One turning vector, and how many ticks it has turned
The counts run from 0 to 450.
[ -7   6  -3   2   4 -11   4 -17  -1  -3   7 -27  34 -12 -12   3  -5   6
 -10  -6   7   8  19   5   2  -9  -4  -8   6   7 -35  21 -21 -14 -24  16
   4  -3   9]
301
[-20  19   2   5 -19  -2   6 -11  -2 -12   3   1  13  11 -11  -8  -2  19
 -12 -19   7 -23   0   9  -2  11 -27   3  -2  13 -13   7 -14  -8 -27 -19
   4   7  -6]
179
[ -6  22  11   9 -17   3   5 -13 -14 -14  -4  18  16   9 -24  -1  11   7
 -12 -23   5  -3   6   0  -7 -16   2 -13   3  -6 -16   7 -21  -1 -25  -6
  10  17 -20]
61
[-20  20  -4  -3  -9 -11   8  -3   4 -14  -1 -13  18 -16 -10 -11  -8   3
 -11 -15  22  -2   7   2   6 -10  -5 -13  12  21 -33  10 -18   4 -10   4
  13   4  -1]
383
[-24  27  -9   2 -15 -19   1 -10  -5 -14  25   7  18  12 -14  -9   8  -6
 -14 -20  11 -28   6  12  -3   8  -6  -4   7  11 -11  24  -3 -16 -10 -12
   9   2  -9]
87
[ -8   7 -13   8  -5  -7  -2  -5  -8  -3  21 -18  15  10 -15  -5   1   4
 -14 -10  10 -18  14 -12 -13  11   5   9  23   3 -21  14 -35  -9 -27  15
   5   1  -2]
295
[-11  10  11  -1 -11   4   4  -5 -10 -22  -2  -9  10   3 -20 -22 -18   8
  -7 -11   9   8  17  -2   8  -4   6  -9  14   6 -32   6 -19  -1 -19  10
  14  -1 -21]
34
[-14   8   1  14 -15  -6 -10   1 -10 -13  -8 -13   8   6 -26  -9 -13   8
  -4  -6  10  -3  13  -5   9  -7  -4  -2  26   4 -35   7 -13  -9 -14  10
  14  -1 -17]
33
[-11  15  -5   9 -16  -8  11 -11  -8  -6  20  -9  25  17 -10   2  -9   0
 -13 -12  19  -2  13 -10  15  -7  -5   0   4  17 -28   3 -20  -4  -9  -3
  26  11  -9]
130
[-17   8  -3  21  -7  -4 -16  -3 -10 -26  -1 -18  14   4 -27   9  -3   2
 -15  -3   3 -13  11  -8 -10  -2   5  -1  15   2 -27  16 -19 -18 -14  20
  -3   2 -13]
42
[-18  26  12   3  -7  -8  11  -4  -4   4   2 -12  14   4 -13 -12  12  -3
  -7 -13   9   1 -14  22  -2   2 -17  -6   6  -4 -28  20  -7  12 -16 -10
   1 -21 -31]
449
[-22  27   5  20 -20 -15  -3   3 -12  -3  -7   1  11   5 -17   3  23  -5
  -7  -3   0  -3  -5   6   3 -14 -20  -6   7 -10 -22  17  -8 -11 -19  -3
   7  -6 -16]
64
[-18  15   7   4  -3  12   9   2 -14 -13   7 -11  13  17 -12  -3   2   3
  -9  -2   5  -3  15   0 -20   2  -2  -8   1  26 -20  16 -36   2 -20  11
   7  10 -14]
337
[-16   2  -4  12  -5   1  -1  -8 -19 -15  17  -9  16 -10 -19 -11  -4  12
   2 -24  17 -10  10   5  -8   0  -9  -5  20  20 -25   7 -16   0 -22  -3
   8  13  -7]
1
[ -5  19  -8  21  -2   1  -1   7 -16  -8  -2 -10  12  28 -26   2   1   5
  -7   5  10   3   7  -2  -8   6   2 -13  15   4 -20  13 -19 -12 -25  26
  -1  -2 -15]
327
[-19  18 -11  24  -7  -3   5   3  -8 -11  14 -10  10  10 -27   8   6   7
  -3  10  17 -21  -9   6 -12   5 -23 -12  21   6 -31   0 -12  -7 -16  10
   3  -3 -11]
166
[-12  12  -9  18  -4 -15  -4   0 -13 -11  13 -18  24  15 -18  10 -13  12
 -12   2   7 -11  -2   2  -3   1 -25   3 -11   0 -26  21 -11 -13 -13  16
   8  -2 -16]
133
[ -6  15   0   0   2   1  21  -5 -18   4   4 -13  27   4  -6   1  -5   6
 -16 -14   2   0  12  -5   4  -6  -2  11  -2   5 -31  15 -43  -1 -25   6
  12   4  -2]
305
[-12  -1  -3  11  -8 -16   2   2 -13 -16  19 -15  23  19  -2  -7  -1  -6
 -22   6   1  -6  10   3  -9   6 -13   6 -12   5 -23  21 -16 -11 -22   5
  11  -1  -7]
128
[-11  15   8   5  -9  -5  13 -23   1 -21  16 -11  28  15 -10  -1 -12  14
 -21 -15   8   6  11   6  -4  10   3  -5 -18   8 -12   9  -7 -12 -26   7
  12   9 -18]
136
[-15  18   8  -3 -16   2   7 -19  -4 -22  -5   6  12  -3 -22 -10 -12  16
  -9 -13   2   5  13 -10  10  -5  -9  -7  -7  -1 -25   3 -15   1 -31  15
   7   3 -15]
227
[-14  30  -5   0  -7  -2  26  -2   7   0  -9 -12  15   1 -14   3   1  20
 -15 -13   6 -11 -10   6  -7   9 -23  -5   0  13 -21  -1 -25   8 -16   7
   5   2  -5]
181
[  3  20 -11   3  -6 -14  21   5  -6  -9  11 -17  16  19 -12  -9  -4   5
 -22  -7  19  -5  -2 -10  -7  -1   8  -3   7   0 -30   7 -19   1 -10   1
  14  10 -23]
121
[-14  28   9   8  -2  -7   8   9  -5  -2   0 -15  21   1  -4  11  19   2
 -15  -5   1  -4  -8  17 -14  -8 -11  -6 -12  12 -15  24 -19 -11 -25  -3
  -1  -2  -8]
348
[ -4  16   4  -9  -4 -15  17   5   0 -26   2 -14  13   1  -6 -21  -4  10
 -22 -13  11 -10   6   6 -20   8  18 -17   7  16 -21  18 -14   2 -19   1
  14  13 -10]
379
[-13  26  -3  14 -17   0  13   3  -9   2  -1  -6  11  22 -19   0  -2   3
  -7  -6  15  18   9 -11  17  -5  -7 -10  13   5 -18  -2 -21  -3 -25  11
  15  -7 -10]
323
[-19  10   0  14 -14 -12 -12   4  -9 -12 -12  -5   7  -3 -16   6  -8   6
 -15   3  -6 -11  -1  -4   6  -5 -27   2  -8  -2 -33  21 -14 -13 -26  11
   2   0 -10]
225
[ -5  22  -1  -1 -12 -16  11  -8  14 -17   6 -14   7 -15 -18 -10  -6  21
  -5  -7  11   5   9   4   6  12   0 -12  23   2 -33   5  -3  -1 -24   2
   1 -10 -16]
200
[-13  21   2  14 -14 -15  -3  -9  11   0 -10   2   9   0  -8  -4  10  20
 -19 -19  19 -15   4   3   3   2 -20   1  22   9 -22  -5 -13   1 -28 -11
   7   7  -5]
189
[-22  12   6   8 -11  -9  -2  14 -15 -22   5 -20   6  18 -11 -18  -8  -4
 -23  -3 -11  -6   6   6  -3  11   2   9   6   4 -25  19 -22 -11 -19   5
   3  -9 -16]
36
[-17  17   1  17 -10 -28   2   7  -8 -17  -1 -15  15   1 -10   1  12   3
 -21   3   6   6 -10   2   3  -3  -8   3   5 -16 -31  14   2  -6 -28   9
   3 -10 -21]
408
[ -8  26   6  15 -13   4   8  16  -9   3  -9 -22  21  15 -17  12   7  -4
  -9   3  17  -2   7  -6 -17  -6   2  -6  15  16 -23  12 -23  -2 -14  11
  12  -3 -25]
332
[-14   8   3   7  -7  -9  20 -14  -6 -12   7  -4  20  -9 -20  -2   8  16
 -20 -22   4  -6   1   0   1  -5   1  -5  11   5 -15   0 -24  -8 -35   3
   8   7   7]
11
[-26  22   3   3 -10 -17  23   4  -7  -5  -6 -15  12   0 -14 -10   4   8
 -27 -13  -5   8  -2   2  15   0  -7   1  13  -6 -22   9 -23  -3 -28  11
   8 -17   4]
21
[ -8  24   5   7 -12  -3  12  -7  14  -3 -14  -9  17 -11 -14  -9   1  21
 -16 -18  22   5   2  15   0  -6 -12  -5  15   7 -25  -1 -11  10 -20  -9
   8   3 -17]
190
[ -5  13  -5  -2  -1 -10  -1  -1  -4 -13  20 -20  18   1  -8 -15 -20   8
  -2 -10   3  -5   4  19  -7  16  -1   1   5   0 -27  40 -11  -8 -20   7
  -3 -12 -13]
293
[-17  24  24   5 -30 -10  -8   1  -6  -9  -2   1   5   7  -8  -8   4  -8
 -19  -6   6   7   5   0  -4   5  -5  -1   1   1 -18  13   1  -8 -39 -10
  14  -2 -29]
238
[-15   4  13  14  -6  -9  -9 -10 -13  -1   2  -1  23   6 -21 -15  19   1
 -19 -10  -3 -11  -1  15 -24   3 -17   1   2 -11 -13  20 -11  -3 -25   5
  -7 -11 -19]
445
[-18  11  10  -2  -5   7  15  -7 -12 -16  19 -19  15  -3 -15 -15  -4   9
  -3 -28   7  -9   3  12 -14   6   2  -7   5  13 -20   6 -20  12 -22  -5
  12   8  -5]
2
[-13  14  14  -1 -17 -14   5 -20 -11   3   9  13  20  -8 -13 -12   0   1
 -12 -20   7  -5   6  12  -4   5 -17  -8  -2   3  -6  24  -7  -7 -39 -11
   7  -3  -2]
270
[-19   6 -10  17 -16 -11  -2  -5 -15  -8  17 -12  19  24  -7   2  -1  -2
 -21   1  15  -9  17 -12   6  -1 -17   9  -5   9 -22   8 -20 -10 -17  -3
  25   7  -4]
129
[ -4   9   8  -2  -8 -16   8  -8  -7 -27   2 -14  21  -7 -16   2  -6  12
 -27   3 -10  -9   2  -3 -12   5  -3   1 -14  -2 -28  21 -18 -11 -30   5
  -2   0  -2]
219
[-15   9   6   4   4 -12   2  -3  -8 -14  -3 -15  13  -5 -13 -13   2  14
 -19  -9  -9  17  -1  -1   2  -5  -7  -3  -6 -14 -29  17 -18  12 -26  25
   5  -1 -17]
402
